In the rows, 128 means zero.
Each path below is one point turned by a fixed rotation once a step. After each direction that follows a path, write how fast that rotation turns it, in degrees per step (0 if it stays still).
Each turn is a multiple of 5 degrees from 10 to 175, or 0.
Each row of a path follows its step; steps can be skipped.
Rotation 1:
step 0: [133 123 120 124 144 125 131 112 124 125 119 131 130 133 119 132 126 122
 129 138 132 123 135 119 123 128 121 133 132 129 135 129 120 125 138 129
 138 136 129 136 133 123 143 140 115 127 121 126 128 129 126 124 148 132]
step 1: [125 133 120 114 117 123 121 145 131 125 130 115 135 137 120 119 117 126
 120 125 128 116 136 129 127 129 132 126 129 126 126 117 120 117 137 111
 125 125 120 130 139 130 136 124 133 125 126 134 132 133 132 122 125 133]
step 2: [125 124 144 134 138 119 121 131 142 125 130 128 135 126 124 122 130 135
 129 119 122 131 124 129 128 135 120 120 126 118 114 115 127 126 139 131
 133 137 129 127 120 123 125 121 137 131 137 125 130 128 124 150 127 125]
step 3: [137 115 117 134 137 130 131 129 122 121 117 133 120 123 134 135 118 130
 132 130 129 130 134 135 115 120 137 124 132 132 128 127 132 122 131 145
 132 125 131 124 125 127 137 133 126 131 135 117 148 137 134 134 138 126]
step 4: [128 132 136 132 117 126 132 126 117 129 126 114 129 129 129 132 127 118
 125 139 124 117 145 130 135 132 139 127 120 127 130 134 139 122 134 129
 113 128 128 130 138 121 130 123 129 125 127 139 136 119 135 132 122 145]
step 5: [130 123 134 129 122 139 132 129 142 128 135 126 131 126 136 119 140 128
 142 126 122 142 131 123 115 132 120 125 128 114 137 136 122 133 140 125
 127 131 131 128 127 126 131 125 139 135 135 148 128 120 124 131 126 123]
step 6: [131 120 124 134 140 126 132 132 128 136 127 135 124 126 127 121 131 136
 121 134 138 116 124 125 111 126 125 137 126 134 127 142 126 115 128 130
 118 119 135 120 121 132 118 129 128 131 146 123 135 129 129 119 127 115]
step 7: [115 136 136 123 126 127 129 117 114 119 133 126 140 140 130 131 132 127
 115 124 128 139 134 138 125 135 141 141 126 135 128 136 129 121 119 135
 124 137 133 120 127 130 125 122 128 126 131 126 123 132 139 126 127 140]
step 10: [118 125 131 119 126 120 113 129 128 130 122 138 135 138 129 122 135 124
 117 131 136 132 136 116 131 128 131 124 141 129 124 117 130 121 126 137
 132 150 134 126 139 121 122 131 132 114 132 126 125 129 131 121 131 128]
step 11: [121 122 130 120 133 130 132 137 138 119 124 128 117 137 132 117 119 132
 129 123 117 140 120 137 137 132 126 119 132 132 133 118 128 126 131 132
 111 124 116 132 130 138 128 125 137 127 118 116 141 126 130 127 133 130]
step 13: [124 122 130 135 124 142 117 130 120 134 131 134 134 121 127 124 120 123
 129 136 125 136 140 108 124 122 134 130 140 125 141 127 122 127 137 133
 129 127 134 126 139 121 139 130 114 120 128 127 130 136 126 126 120 135]
Directions:
[128 130 130 130 126 130 132 127 125 129 128 128 126 127 128 131 127 126
 129 130 122 126 127 127 130 128 131 127 129 128 130 129 129 130 128 128
 129 130 128 128 128 125 131 131 126 128 128 130 128 130 129 129 128 126]
80
[124 127 124 128 131 129 126 126 128 130 126 130 126 127 127 129 130 129
 129 126 129 126 130 127 126 126 132 128 127 129 130 130 127 128 128 129
 129 129 130 131 127 127 127 128 126 125 129 126 128 128 125 131 126 128]
110
[129 126 131 129 126 128 127 128 128 130 126 128 129 127 126 130 129 129
 129 131 132 129 127 129 126 125 126 130 131 131 126 130 128 126 129 130
 129 129 130 125 128 128 131 126 124 126 126 126 128 129 129 129 129 125]
110
[123 129 126 129 126 129 130 128 128 126 129 128 127 128 128 128 128 129
 127 128 130 127 125 127 126 129 129 129 130 130 126 124 131 128 130 130
 126 129 130 130 129 127 130 125 128 128 126 132 127 128 129 127 127 132]
115
Rotation 2:
step 0: [124 128 135 124 127 130 128 125 129 113 136 124 126 122 133 129 120 128
 127 117 125 130 127 132 133 136 123 124 130 131 115 131 123 135 129 132
 142 129 132 123 135 139 127 130 121 127 123 129 134 117 135 126 125 111]
step 1: [123 142 123 123 129 131 127 131 126 128 123 128 124 135 122 131 128 130
 143 123 132 134 121 121 122 126 130 135 131 133 134 120 123 124 114 138
 126 138 120 125 128 135 138 119 117 131 122 118 124 131 132 128 130 129]
step 2: [135 127 120 135 130 132 121 134 126 131 130 123 126 129 129 124 131 117
 127 141 132 124 122 134 117 121 120 136 131 130 130 116 127 115 134 120
 121 129 140 124 127 126 137 123 140 136 131 136 131 128 126 128 128 129]
step 3: [132 124 127 116 134 131 121 119 121 126 133 126 124 122 137 136 128 126
 123 121 127 126 129 128 130 129 117 125 124 125 116 132 125 140 138 133
 124 121 126 121 134 133 120 134 143 135 140 127 122 136 128 127 123 127]
step 4: [132 133 127 132 123 124 137 126 131 117 129 125 128 131 131 143 125 125
 127 126 128 126 129 131 127 131 134 122 131 124 129 134 136 125 118 132
 122 126 108 125 119 126 129 124 120 130 132 117 125 131 139 136 136 117]
step 5: [121 132 129 134 121 125 137 124 130 122 123 122 136 125 124 128 112 124
 138 138 130 117 120 131 129 127 124 132 123 129 136 126 132 118 131 129
 118 133 140 134 134 118 134 124 126 117 124 133 124 126 130 122 126 130]
step 7: [132 129 131 133 111 128 137 124 132 139 136 124 128 130 127 132 132 133
 108 132 130 135 135 118 126 126 130 127 139 125 121 131 124 134 125 123
 132 124 119 123 126 122 128 131 129 133 130 122 125 135 125 131 135 133]
step 8: [117 133 138 131 125 133 136 130 133 122 133 132 145 131 132 132 126 117
 132 134 117 127 133 136 135 121 135 136 129 122 118 134 122 130 124 129
 131 123 133 133 124 122 127 131 126 123 124 132 130 126 136 124 117 122]
step 9: [114 130 122 127 135 129 128 132 134 125 127 129 128 130 120 119 127 121
 134 119 123 135 125 127 134 131 130 129 110 129 135 130 134 133 128 135
 128 134 134 119 122 138 131 128 114 128 130 134 124 123 120 129 133 140]
step 11: [133 125 128 128 134 130 125 121 131 131 122 126 129 131 132 124 134 123
 134 133 128 120 126 129 129 115 135 121 140 123 117 127 121 140 124 123
 131 121 128 137 125 124 130 136 138 128 135 121 123 131 122 124 110 128]
step 12: [117 128 130 130 136 121 120 136 131 118 126 126 135 127 135 132 136 125
 129 123 118 131 128 124 128 128 139 115 127 129 133 131 142 122 131 140
 126 117 122 123 118 127 117 127 134 124 131 126 132 128 124 128 134 131]
Directions:
[126 128 132 128 127 128 129 132 127 131 131 127 129 125 126 127 126 130
 125 128 129 129 131 128 132 132 130 128 131 131 129 127 125 127 129 129
 129 129 129 128 128 126 129 129 126 127 126 127 128 128 130 127 128 130]
45
[127 128 127 125 129 125 127 129 130 127 132 129 125 130 123 126 127 129
 131 130 129 125 128 126 127 126 127 127 128 128 131 129 127 128 126 128
 128 128 130 128 132 128 130 127 129 128 127 128 127 126 129 131 129 128]
85
Rotation 3:
step 0: [124 117 131 128 126 119 123 126 127 133 124 138 127 129 112 116 139 115
 123 135 129 128 135 133 130 127 123 131 125 125 120 125 132 124 133 139
 122 133 131 128 130 113 132 124 134 127 135 125 127 135 133 126 125 142]
step 1: [117 126 120 120 129 122 124 128 126 125 127 116 134 140 129 120 132 125
 126 123 134 132 132 135 124 119 129 128 128 133 124 117 126 128 131 126
 119 133 118 134 128 128 140 128 127 121 123 123 131 138 138 125 134 108]
step 2: [121 132 114 143 129 124 132 115 122 125 136 136 127 122 128 125 128 117
 121 129 138 122 135 123 130 130 119 125 123 134 134 120 135 116 127 121
 127 121 126 124 126 118 129 122 125 117 129 124 133 125 125 130 137 127]
step 4: [130 130 137 140 139 120 125 125 126 121 127 126 120 120 131 118 123 131
 136 117 123 127 136 132 133 125 132 135 141 140 124 129 140 123 120 116
 128 120 122 134 133 122 132 135 130 129 130 125 130 122 127 119 131 127]
step 5: [137 133 125 128 131 126 116 128 128 132 114 129 131 124 119 132 117 131
 131 125 132 133 130 122 124 126 133 110 130 130 123 120 122 110 136 132
 132 121 124 130 126 120 117 135 136 125 126 121 126 122 131 123 125 133]
step 6: [126 140 134 126 126 126 112 133 124 135 128 122 131 131 131 124 129 110
 128 124 130 131 125 136 119 127 130 129 137 134 128 121 137 129 124 134
 131 122 141 127 135 139 130 128 135 134 126 129 127 121 125 116 139 135]
step 7: [131 137 128 119 136 128 118 125 127 133 122 124 134 122 125 123 134 124
 121 130 126 130 123 124 131 128 141 124 130 121 132 121 135 131 123 120
 138 138 120 108 132 117 126 132 131 123 141 120 131 130 131 130 132 128]
step 8: [129 132 131 125 121 119 127 134 135 131 121 132 128 124 144 132 146 119
 130 133 133 138 126 127 112 129 131 125 119 138 124 128 135 124 128 119
 131 130 132 130 118 129 129 130 130 113 129 135 126 132 136 124 126 128]
step 10: [119 116 126 124 131 119 121 118 136 136 126 132 116 121 125 129 140 132
 123 127 124 122 127 137 122 126 125 131 124 129 125 124 124 125 120 136
 131 135 118 131 124 112 122 125 132 122 120 139 126 125 128 121 129 136]
step 11: [112 133 126 128 135 126 135 132 130 128 119 127 127 124 131 123 130 122
 130 130 129 133 122 133 128 122 126 122 125 132 125 114 130 132 130 128
 112 121 121 139 129 123 122 132 133 143 125 129 144 135 133 124 129 118]
step 12: [123 137 122 142 131 118 135 122 122 134 124 133 129 133 113 132 125 119
 119 117 115 120 124 135 122 131 126 125 123 129 134 123 136 124 132 125
 129 124 120 125 125 125 131 122 134 123 116 121 128 129 130 132 132 134]
Directions:
[128 128 125 127 125 127 127 132 126 127 126 129 127 127 130 129 128 128
 127 128 129 128 130 131 125 130 128 128 125 126 127 129 124 127 127 130
 129 127 127 127 127 125 127 126 131 129 129 128 123 128 129 127 124 129]
145
[128 126 128 124 131 126 127 129 124 124 126 130 131 126 129 128 126 129
 126 127 127 127 125 127 130 129 124 127 125 127 127 130 126 130 126 128
 128 127 131 129 130 130 130 128 128 126 126 129 129 126 130 128 128 128]
0
[129 129 131 127 128 127 129 129 127 129 129 129 127 130 129 128 130 127
 128 128 131 133 128 127 128 126 125 126 126 129 124 129 125 130 131 130
 130 128 128 130 126 130 126 127 128 131 128 129 130 130 129 124 130 128]
140
Rotation 4:
step 0: [128 135 128 113 132 138 135 136 119 120 131 123 139 118 138 124 124 123
 127 134 121 126 126 133 125 123 131 129 126 129 118 128 132 115 133 135
 143 125 128 124 133 129 139 117 130 144 136 128 127 121 122 139 126 123]
step 1: [127 121 133 136 125 128 140 128 126 140 141 128 132 120 137 117 129 144
 131 141 121 122 132 133 123 128 126 130 141 140 124 130 120 120 141 132
 130 126 134 125 120 129 130 112 121 129 130 125 129 126 124 138 129 129]
step 2: [127 118 125 137 124 143 128 132 124 137 124 140 124 121 125 124 117 126
 117 138 127 128 134 132 121 125 126 129 125 150 134 132 124 121 141 121
 125 123 128 130 143 122 136 130 135 121 128 127 126 125 124 131 128 134]
step 4: [128 132 140 131 122 129 112 125 122 115 122 127 123 134 123 126 135 126
 114 128 128 139 121 136 126 136 136 132 140 134 130 134 119 123 134 120
 118 124 124 127 139 140 122 131 126 139 126 133 126 121 138 121 123 124]
step 5: [138 114 138 117 120 127 122 122 118 119 131 135 135 144 124 125 133 132
 129 133 125 135 133 142 138 130 133 118 123 123 125 115 128 129 132 125
 118 133 123 123 133 130 122 127 123 136 133 132 141 132 126 119 134 124]
step 6: [131 132 136 131 123 125 125 127 114 116 120 123 124 139 128 116 128 135
 136 132 125 117 126 141 124 119 131 123 118 121 132 125 137 135 125 135
 137 128 134 128 145 137 131 127 116 129 140 123 132 126 129 130 125 139]
step 8: [129 125 118 134 123 119 137 118 132 123 122 145 122 127 126 131 122 133
 126 125 113 132 135 135 118 120 123 124 133 128 113 131 135 132 135 135
 144 113 128 127 130 133 127 133 133 121 122 132 122 118 124 128 121 130]
step 9: [129 134 120 120 130 124 124 137 131 115 129 137 145 127 120 121 129 130
 122 125 122 124 129 129 130 132 117 120 133 139 115 138 134 123 133 135
 121 118 133 130 124 122 127 125 131 118 121 123 110 131 119 122 129 133]
step 10: [132 130 132 135 126 123 124 132 128 119 132 115 137 127 132 116 118 115
 118 125 126 138 125 122 120 128 116 120 132 124 128 131 135 122 147 125
 124 124 140 123 125 125 134 120 124 130 121 139 123 116 126 121 134 125]
step 11: [137 131 137 121 131 134 132 134 136 121 138 117 131 131 132 121 130 125
 117 139 121 125 141 123 113 139 117 122 122 137 130 123 128 122 136 127
 128 123 117 133 131 131 126 119 126 130 124 141 136 141 134 124 127 125]
step 12: [130 132 133 133 114 124 126 135 129 138 139 115 131 125 132 134 126 145
 121 133 128 133 132 134 132 126 118 117 122 129 129 120 127 127 137 119
 128 123 122 134 140 130 145 129 126 132 138 132 127 135 139 132 119 134]
Directions:
[129 125 128 131 128 128 129 127 130 129 129 133 128 127 129 126 129 127
 129 128 126 127 132 130 127 127 128 124 125 128 129 128 128 128 126 127
 126 126 126 128 129 130 127 131 131 127 127 130 130 131 127 128 129 124]
115
[129 128 128 128 126 133 130 129 129 130 130 128 126 128 129 128 126 128
 126 131 130 130 126 126 125 128 128 125 127 128 126 129 125 125 128 126
 127 125 129 130 125 129 128 128 127 130 132 127 125 130 127 127 128 128]
35
[127 134 128 130 124 128 129 127 128 126 126 128 130 125 130 127 130 130
 128 129 128 129 129 127 129 131 128 128 127 128 126 129 128 129 124 131
 128 128 129 128 129 130 128 126 127 127 128 126 128 133 126 129 126 129]
130
Rotation 5:
step 1: [130 127 125 132 126 130 120 131 143 134 136 128 139 126 123 124 123 133
 129 133 131 125 132 128 128 135 136 130 124 131 128 133 120 134 139 127
 122 133 134 128 113 117 130 128 138 124 138 128 137 115 125 133 127 135]
step 3: [130 127 121 135 124 125 128 119 126 142 129 138 127 122 126 137 116 143
 125 131 128 136 118 124 124 128 132 126 125 126 135 131 129 130 128 132
 133 131 129 123 119 126 126 114 141 128 124 128 135 119 125 133 126 137]
step 4: [131 138 132 121 136 124 126 126 124 124 126 143 135 132 118 125 121 135
 129 140 120 126 125 125 125 127 130 126 129 116 130 133 123 124 127 121
 128 127 135 113 122 126 118 130 138 121 129 132 129 131 125 125 120 137]
step 5: [131 128 134 130 118 129 120 129 131 130 140 134 137 120 121 133 111 134
 135 130 133 131 122 133 120 136 128 131 121 128 129 125 116 129 126 129
 123 129 145 119 127 122 132 130 132 129 127 118 127 128 125 128 121 132]
step 6: [134 123 135 125 134 133 133 127 131 129 126 129 148 111 129 123 127 136
 138 132 124 125 128 124 118 137 130 124 127 126 126 128 123 132 121 120
 133 132 130 128 125 131 135 126 135 118 135 134 130 129 125 130 122 141]
step 7: [128 134 118 131 125 135 126 133 126 137 126 131 132 122 119 137 122 132
 128 132 141 127 129 132 121 137 126 129 128 122 133 124 126 136 132 128
 136 120 134 132 120 122 127 129 135 133 134 134 131 126 121 127 133 149]
step 8: [134 130 128 135 123 142 125 125 134 125 129 130 130 133 119 128 125 127
 133 135 121 124 122 115 126 127 127 121 128 122 125 133 128 137 129 120
 128 129 139 121 126 121 123 120 137 125 129 142 140 122 123 138 121 136]
step 9: [132 134 135 124 115 131 133 129 130 142 126 133 130 123 126 130 112 131
 119 130 134 125 119 127 122 134 127 127 131 111 130 127 122 130 132 125
 121 133 132 130 119 124 116 127 137 124 128 125 127 128 124 135 119 125]
step 10: [134 118 132 127 131 120 128 128 129 133 122 134 132 120 121 129 119 138
 137 136 121 131 114 120 125 127 123 131 128 133 129 128 117 125 122 125
 126 132 131 125 121 123 118 117 125 132 135 131 130 135 121 132 117 139]
step 11: [133 131 134 128 128 120 128 127 122 131 132 142 129 125 121 129 121 135
 129 128 133 131 119 136 122 145 126 124 116 117 126 127 122 136 124 129
 133 126 128 121 132 132 128 132 137 128 130 141 124 132 113 127 127 136]
step 13: [134 140 133 123 122 141 133 136 136 134 124 130 128 126 129 130 116 125
 135 129 141 125 128 126 124 145 125 127 131 128 130 128 123 134 118 113
 130 132 129 121 119 127 134 130 129 130 132 137 130 132 127 134 124 132]
Directions:
[134 128 125 129 128 128 128 128 126 127 130 127 127 129 127 127 130 130
 132 126 124 127 127 127 131 128 131 131 129 132 127 131 127 131 128 128
 127 130 127 128 127 129 128 126 127 129 128 127 130 125 129 128 126 129]
160
[125 129 126 125 128 132 129 128 125 125 130 126 129 126 130 128 127 127
 130 130 129 128 130 129 126 128 128 132 130 128 126 127 126 129 126 126
 131 127 129 126 131 128 129 127 128 127 124 126 129 127 129 128 129 131]
45
